a =
array([[5023, 2847, 4771, 6020, 7059, 6351, 6936, 7113],
       [5347, 5330, 7158, 5638, 6755, 5678, 7935, 7313],
       [6364, 7523, 8697, 7035, 6171, 6547, 7035, 5356],
       [6829, 6380, 6810, 6418, 5722, 6529, 6339, 6491],
       [6606, 5979, 6778, 6762, 6407, 6251, 6902, 6824],
       [5763, 6080, 6498, 7248, 4128, 5911, 7305, 6606],
       [6019, 7873, 7031, 5127, 7286, 8191, 7284, 6656],
       [4710, 6779, 7211, 8014, 6682, 6718, 6742, 6726],
       [8925, 5166, 5600, 5599, 4959, 6785, 6973, 6525]])
Indices start at 1.
row 1 col 1	5023
row 2 col 2	5330
row 7 col 4	5127
row 1 col 8	7113
row 2 col 6	5678
row 8 col 4	8014
row 5 col 1	6606
row 6 col 7	7305
row 9 col 5	4959
row 3 col 3	8697
row 3 col 7	7035
row 6 col 2	6080
row 6 col 1	5763
row 6 col 3	6498
row 4 col 7	6339
row 4 col 1	6829
row 2 col 7	7935
row 8 col 5	6682
row 4 col 4	6418
row 3 col 2	7523
row 8 col 6	6718
row 9 col 7	6973
row 7 col 1	6019
row 5 col 5	6407
row 4 col 2	6380
row 4 col 3	6810
row 5 col 3	6778
row 3 col 6	6547
row 7 col 6	8191

m =
4.8,-58.4,-31.7,-46.5,81.9,-105.0,-16.4,-54.5,-64.1,-68.1,-47.3,-95.0
-22.1,26.9,-5.0,-38.1,-33.2,-70.4,23.8,-34.8,-51.7,49.7,-90.5,-1.3
-114.4,105.7,24.9,-10.4,-43.8,51.8,-0.7,35.4,5.5,-127.4,-95.4,7.2
-205.6,-128.1,84.6,16.7,112.7,-81.8,177.9,47.7,24.8,-154.0,-115.7,-29.3
-20.5,-25.0,-54.4,52.8,64.0,21.8,-126.2,67.5,65.3,-63.9,29.7,118.7
-114.7,-71.8,-56.6,-72.9,29.6,-25.8,137.3,-70.4,-111.7,-159.9,18.5,-11.3
Indices start at 1.
(1, 1)	4.8
(2, 8)	-34.8
(1, 7)	-16.4
(5, 11)	29.7
(5, 3)	-54.4
(4, 1)	-205.6
(4, 9)	24.8
(6, 4)	-72.9
(5, 1)	-20.5
(3, 2)	105.7
(3, 8)	35.4
(2, 4)	-38.1
(2, 12)	-1.3
(6, 2)	-71.8
(5, 7)	-126.2
(4, 4)	16.7
(2, 11)	-90.5
(5, 10)	-63.9
(4, 12)	-29.3
(2, 1)	-22.1
(5, 2)	-25.0
(6, 11)	18.5
(1, 3)	-31.7
(4, 11)	-115.7
(1, 2)	-58.4
(2, 7)	23.8
(1, 4)	-46.5
(3, 5)	-43.8
(3, 1)	-114.4
(3, 4)	-10.4
(1, 8)	-54.5
(2, 5)	-33.2
(1, 6)	-105.0

grid =
[[  5 -18   4   5  -5  -3  -2]
 [ -8   9   4  -9   1  -5   9]
 [ -6   6  -2  -3   4  -1   5]
 [  6  16 -14  16   7  17  -3]
 [  3  48 -48  17  25  48  36]
 [ 26  -2  -7   6   0  22 -18]
 [-12   0 -15  12  -1   9  27]
 [ 18  33 -25   8  14  35  -1]]
Rows and columns are counted from 1.
row 1 col 1 = 5
row 4 col 2 = 16
row 5 col 7 = 36
row 5 col 2 = 48
row 3 col 4 = -3
row 5 col 1 = 3
row 8 col 2 = 33
row 5 col 6 = 48
row 3 col 3 = -2
row 6 col 5 = 0
row 7 col 1 = -12
row 4 col 7 = -3
row 1 col 7 = -2
row 7 col 6 = 9
row 4 col 6 = 17
row 3 col 2 = 6
row 3 col 7 = 5
row 3 col 6 = -1
row 4 col 4 = 16
row 3 col 1 = -6
row 6 col 6 = 22
row 6 col 4 = 6
row 8 col 1 = 18
row 4 col 5 = 7

arr =
 21.14   13.72    2.46   -5.78   -6.01   -5.89   -3.15   -4.30   -3.84    1.37    9.28   17.69   20.42   13.93   -1.79  -15.39
 21.38    8.32   -4.96   -6.45   -3.50   -4.49   -0.21   13.56   21.12    9.42  -11.30  -20.32   -5.63   13.67   16.95    7.04
 21.88   14.00    4.95   -3.31   -5.26   -5.09   -4.08   -4.12   -4.59   -4.05    0.37    8.81   17.63   22.65   17.80    6.00
Rows and columns are counted from 1.
(1, 1) -> 21.14
(2, 6) -> -4.49
(2, 8) -> 13.56
(1, 3) -> 2.46
(3, 7) -> -4.08
(3, 11) -> 0.37
(1, 16) -> -15.39
(2, 16) -> 7.04
(1, 6) -> -5.89
(2, 2) -> 8.32
(1, 7) -> -3.15
(2, 9) -> 21.12
(3, 8) -> -4.12
(2, 1) -> 21.38
(2, 7) -> -0.21
(1, 9) -> -3.84
(3, 13) -> 17.63
(3, 4) -> -3.31
(1, 15) -> -1.79
(3, 12) -> 8.81
(3, 1) -> 21.88
(3, 15) -> 17.80
(3, 9) -> -4.59
(2, 5) -> -3.50
(1, 14) -> 13.93
(3, 16) -> 6.00

x =
array([[ 0.132,  0.119,  0.041, -0.034, -0.104,  0.037, -0.122, -0.002,
         0.057,  0.046,  0.121, -0.003,  0.158],
       [ 0.147,  0.100,  0.054, -0.047, -0.148,  0.057, -0.080, -0.014,
         0.074,  0.032,  0.063, -0.028,  0.123],
       [ 0.147,  0.095,  0.059, -0.045, -0.155,  0.063, -0.068, -0.017,
         0.079,  0.029,  0.046, -0.034,  0.110]])
Rows and columns are counted from 1.
(1, 1) => 0.132
(3, 4) => -0.045
(3, 2) => 0.095
(1, 7) => -0.122
(1, 6) => 0.037
(1, 11) => 0.121
(1, 8) => -0.002
(1, 10) => 0.046
(2, 9) => 0.074
(2, 3) => 0.054
(2, 13) => 0.123
(1, 9) => 0.057
(3, 3) => 0.059
(2, 4) => -0.047
(2, 8) => -0.014
(1, 13) => 0.158
(2, 1) => 0.147
(1, 12) => -0.003
(3, 7) => -0.068
(2, 6) => 0.057
(2, 2) => 0.100
(2, 10) => 0.032
(3, 12) => -0.034
(3, 1) => 0.147

B =
[[1.77, 0.40, -0.54, 0.73, -1.46, 0.62, -0.71, 1.83, -0.06, -0.89],
 [1.83, 0.72, 1.93, 0.93, -0.43, 1.44, -0.93, 0.88, -0.56, 0.62],
 [0.03, 0.67, 1.95, 0.76, -1.78, -1.17, 0.04, 0.66, -0.18, 0.89],
 [1.56, 1.54, 0.98, 1.47, 1.29, 0.43, -0.67, 1.10, -0.16, 0.03],
 [0.62, 0.05, 2.55, 0.98, 0.66, -1.09, -0.18, 0.39, 0.66, 1.02],
 [1.57, -0.25, -0.97, 0.65, 0.80, 1.32, 0.29, 0.13, 0.62, -1.52],
 [0.51, 0.15, 0.56, 1.53, 1.57, 1.13, 0.26, -1.44, -0.31, -0.24]]
Rows and columns are counted from 1.
(1, 1)	1.77
(7, 4)	1.53
(2, 3)	1.93
(3, 5)	-1.78
(3, 1)	0.03
(4, 5)	1.29
(4, 10)	0.03
(6, 4)	0.65
(4, 9)	-0.16
(1, 9)	-0.06
(2, 10)	0.62
(7, 8)	-1.44
(5, 10)	1.02
(3, 8)	0.66
(7, 6)	1.13
(6, 6)	1.32
(2, 9)	-0.56
(6, 7)	0.29
(7, 10)	-0.24
(4, 4)	1.47
(4, 3)	0.98
(1, 4)	0.73
(2, 2)	0.72
(4, 1)	1.56
(6, 2)	-0.25
(3, 7)	0.04
(5, 4)	0.98
(1, 3)	-0.54
(3, 2)	0.67
(4, 7)	-0.67

W =
[[  0  19 -27   4  -2 -22 -13  -1 -26  -6  13 -22 -23 -31]
 [ 12  25  10   1  -1  -6 -12   5 -15  -4  11  -7  15   0]
 [-18 -12   6 -24  -7   6   8 -10  14  13  -5  -8   2  -1]
 [ -1 -28  -7 -25 -18  -6   0  23  -3 -17 -16  -8  -9 -21]
 [ 20 -41  -1 -43 -25  -6   2  28 -24  -5  -3  -6 -23 -13]]
Rows and columns are counted from 1.
row 1 col 1 = 0
row 5 col 14 = -13
row 2 col 9 = -15
row 5 col 2 = -41
row 2 col 4 = 1
row 4 col 3 = -7
row 2 col 2 = 25
row 4 col 2 = -28
row 4 col 11 = -16
row 4 col 4 = -25
row 3 col 13 = 2
row 1 col 2 = 19
row 1 col 12 = -22
row 2 col 11 = 11
row 2 col 3 = 10
row 5 col 7 = 2
row 2 col 8 = 5
row 1 col 13 = -23
row 4 col 12 = -8
row 2 col 7 = -12
row 1 col 8 = -1
row 2 col 10 = -4
row 1 col 14 = -31
row 1 col 9 = -26
row 3 col 5 = -7
row 2 col 12 = -7
row 3 col 3 = 6
row 2 col 5 = -1
